In the data rows, 128 means zero.
Every row has a hidden score. How much higher is the second row's score than the first row's in each pair? 10 means about the same, 20 much higher and 0 much lower. The score is a weighted sum of the row's numbers plus the product of two more (or one squared), each taken from its middle value.
Array([164., 105., 152., 186., 153., 161., 187., 186.,  88., 129.])
Array([115., 108., 130., 125., 135., 147., 129., 133., 143., 130.]) ~ 7
Array([139., 143., 158., 147., 107., 118., 124., 124., 143.,  91.])
Array([136., 123., 119., 131., 116., 112., 105., 116., 183., 121.]) ~ 14
Array([136., 130., 128., 126., 159., 155., 151., 129., 118., 140.])
Array([125., 143., 162., 130., 115., 119., 107., 131., 122., 103.]) ~ 10
Array([107., 153., 134., 109.,  87.,  73.,  69.,  86., 153., 142.])
Array([136., 162., 139., 120., 122., 105., 108., 116., 105., 138.]) ~ 8
Array([ 89., 178., 128.,  93.,  95.,  83.,  73.,  75., 146., 128.])
Array([155.,  85., 125., 139., 152., 141., 157., 146., 132., 105.]) ~ 15
Array([156.,  74.,  92.,  95., 179., 147., 174.,  98.,  57., 132.])
Array([130., 107., 103.,  47., 147., 132., 121.,  56.,  94., 159.]) ~ 8
Array([131., 118., 148., 148., 106., 125., 121., 136., 156., 139.])
Array([128., 122., 123., 123., 133., 127., 119.,  99., 133., 140.]) ~ 6
Array([151., 107., 106., 125., 145., 112., 123., 128., 157., 128.])
Array([102., 149., 149., 141., 104., 122., 104., 138., 139., 140.]) ~ 4
Array([141.,  93., 119., 158., 152., 165., 186., 156., 121., 121.])
Array([164.,  81.,  95., 102., 175., 156., 159., 111., 102., 149.]) ~ 10
Array([123., 157., 141., 101., 111.,  85.,  91.,  99., 105., 127.])
Array([160., 131., 136., 160., 113., 146., 121., 147., 147., 118.]) ~ 14
Array([124., 101., 104., 143., 164., 177., 162., 173., 144., 117.])
Array([ 85., 164., 149., 135.,  77., 102.,  74., 135., 175., 145.]) ~ 10
Array([167.,  88., 119., 158., 160., 159., 179., 168.,  88., 127.])
Array([131., 134., 156., 187., 125., 158., 135., 193., 137., 133.]) ~ 10
Array([140.,  79.,  96., 143., 153., 136., 147., 172., 134., 121.])
Array([113., 169., 137., 138., 107., 104., 120., 106., 167., 134.]) ~ 6
Array([140.,  93.,  91.,  93., 171., 151., 142., 110., 124., 137.])
Array([140., 153., 131., 111.,  97.,  91.,  94., 113., 106., 117.]) ~ 9
Array([132., 140., 146., 168., 104., 139., 136., 155., 150., 136.])
Array([141.,  97., 109., 126., 149., 141., 143., 115., 125., 108.]) ~ 9
Array([163., 117.,  86.,  47., 147., 112., 137.,  35.,  54., 132.])
Array([ 88., 189., 165., 101.,  61.,  69.,  60.,  82., 147., 117.]) ~ 9
Array([118., 131., 143., 135.,  96., 112., 124., 126., 158., 111.])
Array([121., 149., 155., 143.,  89., 100., 108., 120., 136., 129.]) ~ 10
Array([116., 124., 110., 125., 115., 112., 108., 118., 160., 137.])
Array([105., 109.,  91., 124., 158., 133., 165., 135., 120., 144.]) ~ 8
Array([162.,  79., 123., 187., 168., 170., 208., 158.,  82., 138.])
Array([101., 129., 146., 107.,  66.,  97.,  93., 136., 135., 121.]) ~ 9
Array([112., 137., 130., 138., 109., 108., 118., 122., 176., 120.])
Array([144., 131., 124., 192., 136., 182., 178., 210., 143., 126.]) ~ 10
Array([123.,  98., 125., 146., 171., 164., 153., 159., 144., 135.])
Array([120., 188., 187., 170.,  69., 118., 100., 165., 131., 134.]) ~ 7
Array([152.,  99., 122., 162., 158., 162., 173., 182., 143., 130.])
Array([150., 116., 142., 139., 149., 132., 139., 156., 123., 137.]) ~ 9
Array([161., 145., 157., 128., 122., 132., 117., 118., 110., 119.])
Array([111., 107.,  98., 104., 137., 121., 111.,  98., 125., 138.]) ~ 11
Array([163.,  61.,  91., 108., 181., 140., 178., 112.,  85., 131.])
Array([117.,  84.,  92., 116., 134., 112., 126., 108., 135., 133.]) ~ 12
Array([134., 163., 138., 138., 121., 123., 137., 124., 111., 126.])
Array([113., 102., 116., 143., 125., 138., 129., 129., 159., 139.]) ~ 13
Array([110., 142., 150., 126., 109., 117., 108., 128., 145., 136.])
Array([ 93., 150., 149., 139., 117., 114.,  89., 132., 149., 124.]) ~ 10
Array([108., 138., 128., 155.,  83., 115., 108., 137., 168., 114.])
Array([121., 114., 142., 155., 129., 131., 124., 145., 158., 126.]) ~ 12
Array([155., 144., 121., 160., 141., 156., 163., 154., 151., 117.])
Array([118., 119., 145., 131., 122., 132., 124., 134., 137., 126.]) ~ 6
Array([128., 163.,  94.,  58., 140., 117., 105.,  64., 105., 142.])
Array([114., 149., 140.,  78., 109., 103.,  98.,  66., 134., 147.]) ~ 2
Array([130., 126., 121., 160., 108., 132., 140., 134., 156., 114.])
Array([115., 141., 129., 109., 136., 128., 107., 108., 150., 140.]) ~ 8
Array([130.,  92., 100., 145., 139., 139., 155., 123., 138., 118.])
Array([104., 120., 168., 154.,  93., 136., 111., 162., 143., 119.]) ~ 13
Array([156.,  88., 116., 163., 166., 163., 171., 172., 128., 119.])
Array([115., 158., 136., 126., 124., 145., 114., 125., 155., 114.]) ~ 7
Array([ 75., 144., 141.,  98., 145., 132., 116., 119., 128., 147.])
Array([170.,  79.,  95., 142., 196., 178., 219., 163.,  47., 118.]) ~ 12
Array([123.,  88., 114., 112., 131., 143., 126.,  99., 151., 125.])
Array([125., 159., 116., 107., 110.,  95., 126.,  90., 116., 108.]) ~ 9
Array([ 97., 187., 171., 152.,  77., 106., 102., 133., 142., 130.])
Array([157., 147., 143., 137., 113., 118., 133., 129., 120.,  96.]) ~ 12
Array([141., 157., 135., 187., 108., 159., 140., 165., 152., 117.])
Array([133., 122., 108., 134., 119., 115., 113., 132., 167., 129.]) ~ 12
Array([132., 152., 141., 145., 124., 132., 114., 144., 138., 116.])
Array([ 97., 170., 150.,  95.,  79.,  76.,  72.,  94., 131., 129.]) ~ 8
Array([163., 135., 128., 193., 151., 185., 179., 209., 135., 119.])
Array([122., 115., 103., 121., 160., 137., 154.,  99.,  98., 160.]) ~ 3
Array([118., 134., 115., 108., 114., 119., 102., 122., 130., 131.])
Array([110., 111., 117., 141., 135., 144., 126., 139., 146., 130.]) ~ 11
Array([132., 143., 134., 152., 109., 128., 124., 127., 169., 131.])
Array([154., 109., 128., 108., 136., 144., 145., 110., 122., 114.]) ~ 7
Array([120.,  94., 120., 145., 165., 160., 157., 173., 126., 110.])
Array([141., 148., 160., 159., 118., 127., 139., 167., 141., 111.]) ~ 11
Array([162.,  45.,  82., 134., 204., 172., 204., 154.,  44., 142.])
Array([115., 178., 156.,  94.,  91.,  99.,  79.,  84., 135., 130.]) ~ 7
Array([121., 124., 128., 105., 142., 128., 112., 116., 151., 137.])
Array([126., 110., 100.,  83., 167., 155., 140.,  95., 115., 136.]) ~ 8
Array([125., 100.,  91.,  67., 152., 128., 137.,  76., 109., 147.])
Array([142., 133., 160., 194.,  95., 136., 165., 192., 133., 112.]) ~ 16
Array([140.,  94., 107., 121., 134., 129., 136., 116., 165., 134.])
Array([122., 162., 164., 128.,  88., 110.,  81., 122., 149., 127.]) ~ 6
Array([176.,  70., 104.,  81., 179., 122., 178.,  79.,  21., 139.])
Array([ 92., 204., 175., 111.,  62.,  81.,  67., 109., 130., 101.]) ~ 8
Array([136., 148., 137., 131., 125., 137., 138., 133., 166., 131.])
Array([114., 128., 115.,  97., 147., 115., 121.,  80., 120., 129.]) ~ 7
Array([141., 173., 124., 104., 103.,  73.,  97.,  92.,  98., 122.])
Array([129., 132., 147., 152.,  99., 115., 126., 134., 138.,  97.]) ~ 10
Array([165., 101., 114., 177., 162., 184., 188., 184., 133., 130.])
Array([164.,  94., 119., 148., 165., 162., 183., 146., 105., 116.]) ~ 7
Array([173., 102., 127., 159., 160., 158., 166., 152.,  93., 104.])
Array([ 99., 127., 123.,  93., 124.,  97.,  89., 115., 155., 132.]) ~ 11
Array([124., 141., 145., 112., 109., 108.,  94., 117., 131., 135.])
Array([108., 105., 146., 155., 124., 140., 135., 175., 136., 120.]) ~ 16
Array([133., 119., 138., 135., 116., 115., 116., 109., 147., 130.])
Array([116., 130., 135., 125., 149., 142., 121., 136., 136., 120.]) ~ 7
Array([168.,  73.,  76.,  98., 180., 130., 169., 110.,  89., 164.])
Array([121., 176., 161., 191., 104., 148., 135., 198., 141., 127.]) ~ 7
Array([117., 149., 171., 201., 116., 169., 139., 229., 153., 132.])
Array([123., 133., 142., 125., 124., 110., 131., 123., 141., 150.]) ~ 11
Array([132., 146., 151.,  94., 123.,  96.,  91.,  78., 111., 140.])
Array([136.,  79., 111.,  72., 158., 143., 146.,  89.,  82., 138.]) ~ 8
Array([105., 160., 148., 135., 110., 107., 118., 114., 156., 127.])
Array([ 86., 224., 161., 137.,  54.,  93.,  63., 136., 168., 112.]) ~ 9
Array([127.,  98.,  90., 122., 165., 147., 157., 100.,  95., 130.])
Array([ 93., 155., 138., 134., 101., 108.,  92., 132., 157., 132.]) ~ 12
Array([185.,  93., 112., 132., 141., 138., 154., 102.,  88., 121.])
Array([125., 131., 118., 136., 122., 105., 113., 112., 129., 146.]) ~ 11
Array([ 79., 174., 132., 115.,  91., 103.,  82., 133., 168., 120.])
Array([114., 105., 136., 139., 114., 130., 116., 106., 167., 141.]) ~ 14
Array([127., 158., 129., 130., 110., 129., 108., 155., 154.,  96.])
Array([ 99., 133., 138., 157., 104., 117., 121., 131., 124., 125.]) ~ 8
Array([102., 170., 120., 165.,  91., 132., 107., 142., 179., 132.])
Array([131., 110., 109.,  94., 172., 130., 141., 107., 115., 144.]) ~ 8
Array([112., 116., 135., 103., 123., 126., 112., 115., 129., 121.])
Array([122., 114., 110., 119., 155., 149., 145., 127., 141., 137.]) ~ 11
Array([106., 184., 171., 127.,  91.,  94.,  74., 116., 145., 131.])
Array([122., 175., 128., 144.,  93., 114.,  80., 146., 178., 132.]) ~ 17
Array([125., 167., 136., 142., 117., 123.,  97., 136., 137., 115.])
Array([109., 187., 158., 134.,  80., 110.,  75., 120., 161., 121.]) ~ 7
Array([152., 106., 120., 174., 157., 161., 169., 180., 111., 125.])
Array([133.,  92., 106.,  97., 181., 153., 176., 117., 103., 140.]) ~ 7
Array([160., 119., 121., 199., 116., 159., 173., 186., 140., 122.])
Array([101., 169., 154., 109.,  82.,  65.,  86., 107., 125., 125.]) ~ 8
Array([119., 160., 162., 145.,  81., 105.,  95., 131., 153., 108.])
Array([147.,  61.,  91., 141., 182., 164., 189., 185.,  86., 119.]) ~ 11
Array([124., 115., 123., 137., 134., 129., 124., 131., 135., 126.])
Array([148.,  99., 100., 126., 171., 159., 165., 142., 102., 116.]) ~ 10
Array([142., 169., 163., 127., 121.,  97., 114., 105., 101., 120.])
Array([123., 130., 136., 136., 122., 108., 116., 143., 159., 136.]) ~ 15
Array([137., 115., 142., 123., 123., 121., 135., 113., 138., 142.])
Array([181.,  81.,  95., 146., 210., 178., 220., 156.,  45., 122.]) ~ 8
